Each path below is one point turned by a fixed rotation once a step. After each direction that follows a path, write how fast that rotation turns it, in deg/step (0 if it stays still).
Each turn is a multiple of 5 degrees from 10 to 175, or 0.
Each row of a path follows its step; steps can be skipped.
path 1
step 5: [  8  -5  -3  16  -3  -9   7  17 -22  28  28   6  15 -21  18  12 -20  -3
  11 -21   0   7 -14   4  -5  16   4  -2   3   6 -18   4 -15   1 -16 -12
  11  -2   1 -11  -1 -27 -20 -33  -2]
step 8: [ -1   5 -18  -8  -9  18 -24 -10 -16  -2  16 -25   0 -30 -16  -3 -21  -4
   4  17  -5 -13 -25  -1  -5   9  17 -15   5  12 -30 -18 -13   3  -3  -3
  -6 -20  12  13 -17  -6  -1  -7  -8]
step 9: [ -4   4  -3   8   6  10 -20  -6 -23  -6  24  -6  13 -24   1  -1  -2  16
   3  39  -8   4  10   7  -2  -6   4 -22  23  14  -5   5 -20 -11 -12  -2
   7 -15 -28  -5  -3  -4  -9 -23  21]
step 14: [ -4  11  19  -8   5  -7   4   3   9  -3  16   6  34   3 -18   5  -3   6
  20   6  14  12  -5   1 -19   7  11  23   4   6 -19   4 -18   3 -31 -10
  15  28   5  -6   8  -9 -12  24 -27]
step 15: [ 11  -1   7 -12 -14 -30   3  10 -14 -10   5  -9   9 -15 -14  27  21 -18
  15   5  -8  19   1 -10  -9  27  17  -6   6   3  16  -3  -2  15 -30 -16
  -8   8  -9  13  -1  -3 -10   6 -27]
step 16: [ -7  -5 -33   0 -17  -8  -2   6   7 -27  32   2 -14 -21  -6  -1  10  -9
   5   0   0  17  19 -10 -17  22  12 -14   5  -4  -7  -3   6  12 -16 -35
  -7  11  20   9   8 -10   8   5  11]
step 18: [  3 -20   0  -4 -27  -7   2  15  -2   9  30  -2  28 -13 -13  14 -10  -7
   3 -21  12  12  -2  34 -10   5  11   2  -6  33 -18  -6   0  -2   0  -8
   6   0 -25  -6   1   0 -18 -17   0]
step 25: [ -1  14  -6 -16 -15  12 -18 -18 -24 -29   8 -27   9 -23 -17  11   9  18
  -4  17   0 -14 -22   5  13  10  -8   5  15  20 -12   5 -18  14 -10 -14
   2   1   6  16 -10  -9   8   2  13]
[ 4 -2 -4  3 -2 -1 -2 -2 -5 -8  1  2 -2 -3  0  2  5  1 -3  2 -4  7  4 -2
  9  6 -7  2 13  0  2  2  8  0  1 -1 -4 -2 -5 -3  6 -3 -2 -3  8] => 110
[  3  -5  -2   4  -3   4  -5  -4   4   1   5   2  -2   0  -3   1  -4  -6
   0  -6   1   0   1 -12  -5   2  -5  -6  -1  -2  -5  -3   2  -5  12  -1
   2   2   3   1   2 -10  -5   1  -5] => 135
[ 4  2  2  2  0  1 -2 -2 -2 -4 -2 -1  5 11  2  3  5  2  2 -8  5 -6 -8  2
  0  0  3 -1  5 12 -8 -4  4 -6 -1  6 -4  1  2  2  0 -2  2  5  6] => 60
[  3  -3 -16   0   0  -2   0  -4  -1   5  -3  -4  -6  -2  -1  -1   8   0
  -6   1  -4  -3  -4  -6   2  -3   1   0  -4   2  -2   2   4   3  -3  -2
  -2   2   2  10   3   4   9   4  -4] => 85
[ -2 -11  -5   0  -3  -1   0   8   0   8   1  -5  -4   1   3   1   0  -3
   9  -1   1   3  -5   0  -2   0   6   7   2  -1  -2   1   4  -1   5   4
   0  -2   6  -2   0   5  -2 -12   7] => 25
[  5   1   0  -2  -1   5   4   2  -2   0   8   4  -7   2   5  -1   5   4
   0  -2   5   5  -1   3   9   1   8  -2 -10   1  -5   0  -1   3   4  -2
  -9  -4  -4  -8   4  -4   0  -2  -7] => 25
path 2
step 4: [ 30  25 -32 -12  -6   4   0   5 -16  10   4  14  23  -7 -23 -36  18   8
 -14   4  -2   6  -6 -19  -1 -15   5  15 -10  -6  -2  14   8 -12  30   2
  -1   1 -11  14  -5   9  17 -18  -5]
step 9: [ 17  20   6 -12  -4 -12  -6  -6  -2 -23  10  -5  14   8  -8  -1  -2   0
  17  37  18  -5 -16   7  20   6  -6  18  24  27  28  -7  28 -17  -2  21
   5  11  17 -17  -4  -6   0   3 -15]
step 10: [ 27   0 -18 -16 -20 -15  -9 -19   0   4   7  14   3   7 -14 -24  -9  19
  -3  -5   2  11  39 -30   2 -15  16  24  -2   2  34  13  13   1   7   7
   4   3 -11 -14  -6  15 -15  -2   2]
step 13: [ -4   9  -2 -12  16  18   8  -5 -19 -10  -2  -1  16  11 -12 -17 -12  -5
  21  18  26  -7  -8  36  21 -18   8  -1   4  12   5  24  21 -13 -10  -9
  -6  -1  16 -22  13  21  -6  13  22]
step 17: [ 14  22 -22  15  17  12   0  -5 -22 -19  -3   1  12  -4  -7   6   6   2
  -8  23  12  16 -34  -9  14   5   6   2   9  22  25  17  20   8   9  -6
 -13  -3  -1  -9  18  -4  19  26  25]
step 23: [ 16   0 -19  -1 -26  21   7  -4 -14   2 -21   7  26 -24 -11  -3   0  38
   5  18   0  13 -17  -7  14 -21  12   8  15  26  14   0  13  -9 -11  17
 -26   8   2   3   7  -4  10   6  -3]
step 26: [ 11 -10   3  -2  23 -28 -12   1   9 -15  18  16  17   8 -24 -22   7  12
  31  -2  13   2   3  -6  30  -3  18  29  -4  -4   8  10 -15  -7 -13   9
  16  13 -11 -10  -9   9 -17  10  13]
step 27: [ 27   4 -20 -12  -3   1  -4   8 -13  -8   2   9   8   8  -6 -35   1  21
   2  12  -1   4 -10  31  12 -19  -3  12  11  -8  28  11   6  -8   8  28
 -12 -30  25   7  16 -11 -14   4  -9]
[ -9   2   3   1   4  -7  -1   0  -3   2   0  -8  -4  -1  -2   0 -11  -1
   6   7   1  -5  -7  -2   6  -1  -7   0   1   4   2  -5  -3  -3  -3   1
   4   2   2   4  -1   5   4  10   3] => 175
[ -4  -3   2   5  -3  -1  -2   1  -4   5   2  -3   1   0   5   0   7 -11
   5  -1  -4  -1  -2   5  -3  -7   6   4  -1   1   0   6   1   1   1  10
   5   3   5   2   4   0  -9   7  -7] => 55
[-5  1  7 -8 -1 -2 -7 -6 -1 -7 -2  2 -2  5 -1  1 -6 -2  1  0  0  9  2  0
  1  9  3  4  3  0  0 12  1  7  2  0 -5  6 -2 -3 -5  1 -2  6  0] => 90
[  3  -8  -7  -1   3   3  -6   5  -3  -2  -3  -2   7  -2   3  -2  -7   0
   2   0  -8 -10   0   3   2   4   3  -3   6   4   2   0   5   7   7  -3
  -6   5   5   4   5   0   2  -1  -1] => 175
[-4 -8  1 -5  0  0 -4 -2  2 -1 10 -7  0 -5 -3  7  9  0 12  6 -1 -5  0 -2
  0  2  1  5 -1  0  1  0 -1  2  4 -8  3 -5 -5 -4 -1 -1 -2 -6  5] => 175
[-6  4  1  1 -3  9 -6 -7 -4  3  7  3  2 -3  5 -4 -3  8 -6  4 -2  1 -6  2
 -7 -8 -4  7  4 -5 -1 -2 -1  1  3 -3 -4 -2  4 -4  3 -5  0  3  2] => 175
path 3
step 3: [ 12  10 -31 -10  14  -7   0   6   5   5 -16 -30   7   7  35   5   3   6
 -28   8  13  -9   2  25 -13   2 -10   0  13  -3   6 -17  31  -2  -9  -8
   3   3   4  -4   2   2  15 -17  -4]
step 6: [ -2   5  -2 -12  11  -4  15 -18  -6  10  12  14   7 -13 -15   4  14  10
 -24   0 -13 -36  -9   7  -2  25 -11  11 -13 -18   2  13 -14  -8  -5   8
 -12  13  37   5 -13  -7   4  -3 -11]
step 8: [ -7  -2   6 -12 -36 -17  23  16  -6  13   5 -24  15  -9  16   1  19  -3
  -1 -14   9  18  14 -22  -6  17 -11  11   1  15 -12 -16   8  13  17   5
  17  10  -1   4  22   1   2 -12   5]
step 9: [-16  10  -1 -16 -20   4  -5 -19   7   0 -21  -7   6  -5  21  18   0 -18
   4 -12  16  -1  -5   7 -28   8   9   0 -25 -21  -5   7   1  16   7  14
  16   1   0 -31  10  13 -20   5 -17]
step 16: [-12 -26   4  13   2  21 -15  18  14 -15  21  17 -25   9 -18   2  -8   1
 -10  12   5 -13   0   9  -4  -7  21  -3   8 -21 -18 -16  -7 -25   8 -12
   3  11   1 -10   4  -1  -7  22 -25]
step 18: [ 36   3   4  16 -16  -4  10  -4 -10   5  24   4  10   6   7  14  -3  30
  -8  -9  16  -5 -20  -8  16  28 -10  -9 -14 -15  18  16   3   6  -2   0
 -18   0   1   0  -7  -6  15 -21 -14]
step 21: [ 15 -11  -6 -11  -2   2 -16 -11   7 -15   6   9  -6   0  -2 -17   5  -9
  19   4  17  13   4  32 -25  28 -14  -3  -3 -19   6   3   3  -5 -10  26
 -15   2   1 -22 -11   4 -17  25   7]
step 22: [  0 -15  -1  -1  17  18  -2 -26  -7  -1  10  15  10 -20   3 -32   9  17
  -5  16   0 -26  10  21  -1   4  -4   5 -10   9   0   6 -12 -13  -8 -20
 -15  10  20   6   0  -8 -29  -3  18]
[  1  -8  12  -1   3  -8  -2   2  -5   3  -1  -7   2  -3  -1  -2 -11   7
  -4   0  -2   0  -7  -3   7   0  -2   9  -3  -1   0   1  -2  -4   1   1
   1   1   2  -4  -6   3   0   0   4] => 65
[ -7  -4   0   6 -10  -3   2  -3   2   3   2   0   7  10  -1   4   8   5
   2  -2  -2  -4  -1   2   4   0   7   3   4  -5   0  -1  -1  -7   5   7
   5  -3   4   0  -3  -4   6   0  -3] => 35
[  5   7   0  -3   1   7  -3   1   1   1   1  -7   5  -5  -4   1  -6  -9
   7  -8  -7   1   2  -2  -4  -1   6   2   0 -11   4  -6  -1  -7   0  -2
   4  -3   0  -2  -4   0   1  -2   1] => 70
[ -2  -9  -1   3   3  -1  -5   0   6  -9  -7   0  -4   6   0   4   0  -3
   0  -9   2  -3   3  -3   0   7  -4  -4  -3  -5  -1   4   1   3   4  -6
   4  -3  -6   3 -12   0  -2   1   1] => 155
[-2  4 -2 13 -7  0  1 -7 -6 -3 -3  0 -1 -6 -5  3 -5 -3  5  9 -3 -5 -3  0
  2  4 -4  3  4  5  3  1  1  4 -6 -1  8 -7 -3 -2 -3  2 -2  0 -4] => 135
[  4  -5  -1   1  -8   1  -3   1  -8   0   6   0  -9   0   2   2   3  -1
  -2  -3  -3   3   1   2   5  -6   3   6  -3  -2   9   2   6  -4  -1  -4
  -3  -2  -3   4   1  -5 -10  10   1] => 125
[ 4  4  1 10  7  0 -2  1  4  5  7 -1  1 -3  3 10  1  0 -6 -2  2  0 -6  7
 -2  0  5  2 -5  0 -9 -1 -5  2 -1  2  2 -7 -7  6  0 -5 -1  0  6] => 55
path 4
step 4: [-20 -22  -4  -7  -9  17 -28 -17   8  -2  12   4   6 -13  -5 -19 -16   6
  12 -21 -13   2   5 -10  12  22  -6   8 -17   0 -27   8  -7   2  -1  21
   6  -6  21  -3   2  -9 -16   1  32]
step 10: [-30  -7  16   8 -20   8  -2   2  -1  11  25   0  13   1  -6 -28   1  19
  12   6 -22  -7   0  19  -5   5 -16   8  -4 -15   8   5  12  -2  -8   2
   8  -3 -16  28   7 -25 -28   7 -10]
step 11: [-12  -1  11  -1   9  -2  -5  11  16  18  22  -3  -9  -2  16  -7   6   1
   3  -1  -8 -27  -8 -24  12  14  23   5  10 -11  15  -7  20 -30  18   3
 -28  -6  -5   1  13   1 -22 -14 -12]
step 14: [-22  -7   2 -10  20   6 -11   4 -15 -13  13  29  -3 -11  -6 -17  -9  18
   4  -1 -20 -15  -1   4  13  10   3  16  25  -8  22  -4  22 -21   4  11
  17 -25  -8  11   0  -2  -6  20   6]
step 15: [-17   1  -1  -4 -13  15  10  13  12  22  38  -9  14  -7  12 -17   1 -17
   9   9  -8 -22   9  16 -19  -8  -9  -3  -3 -32   7  -3  15 -19   9  -2
  -6 -26   7   7   4 -17 -10   0  -4]
step 20: [-17   4  -1 -21   5   2  13  15  14  14  14  -4   7 -23   6  -8 -20 -14
  13 -13   0 -15   2  -4 -14  21  11  -6  17 -18  14  16  15 -32  13  -2
 -13  -4  10  -6  -1   0 -35  -8  -3]
step 24: [ -6 -27  10  -3 -14   9   3  19  18   2  13   0   3   7  12 -11 -12 -11
 -15  -2 -19 -11  16  24 -21  -9  -8   4   1 -10  -2   9   3 -35  10  15
 -16 -13 -11  11  14 -23 -17  14 -15]
step 25: [-15  -5   4 -13 -10 -16 -15  10  15  14  13  -4 -12   2  -4 -10 -23   0
   9  -7 -12 -39 -15   0  -1  17  19 -14   1  -3 -18  13   9  -2  14  -2
 -20  10  12  -5 -17  12 -36  -1   0]
[  3  -1  -3  -2   3   3   1   1   3   1  -2   0  -2  -3  -8   7  -7   6
   3  -5  -1   7   2   1  -4   0  -3   1  -7   7   9   9  -1 -11   0  -3
   2  -3  -8   6   1   0  -3   2   2] => 175
[ 1  5 11 -1  3  2 -2 -3  5  7 -8 -4 -3  4  6 -6  1 -3  1  3 -9 -1  9  8
 -3  5  0 -1  2 -7  7 -2  2 -5 -2 -5  4  2 -2  2  1  3  2  3  0] => 80
[ -2  -1  -3   1  -3  -1  10  -1  -3 -10   4  -4   2   4   5   1  -7   4
  -5   6  -2   1  -1   9   0  -1  -1   2   3  -7   3   5  -9   5  -2  -3
   0  -2  -9   0   7  -4   2   1  -3] => 155
[-1  3  2  4  6 -3  3  5  1  1  1  5 -8  2 -9 -6 -7  8 -2 -3  8 -3 -3  0
  2  7  9 -3  5  1  5 -7 -1  3 -2 -3 -4  3  2  3  6  4 -1  3 -2] => 125
[  2  -8   9  -4  -5   6   1  -4  -1   3   0  -4  -2   0  -1   6   2   5
 -11  -4   4   3   5  -2   5   1  -1   4   8  -1  -2   2   3   1   0   5
  -4  -7   1  -1   0   5   1  11   4] => 145
[ 12   2   2   3  -1  -4   6   7  -6   4  -1   3   3   2   1  -3  -2   2
   0  -3  -2   9  -2  -9  -4   2  -1   4   3 -10  -3   3   3   3  -4   0
   7   5   0  -1  -2  -3  -8   2   3] => 110
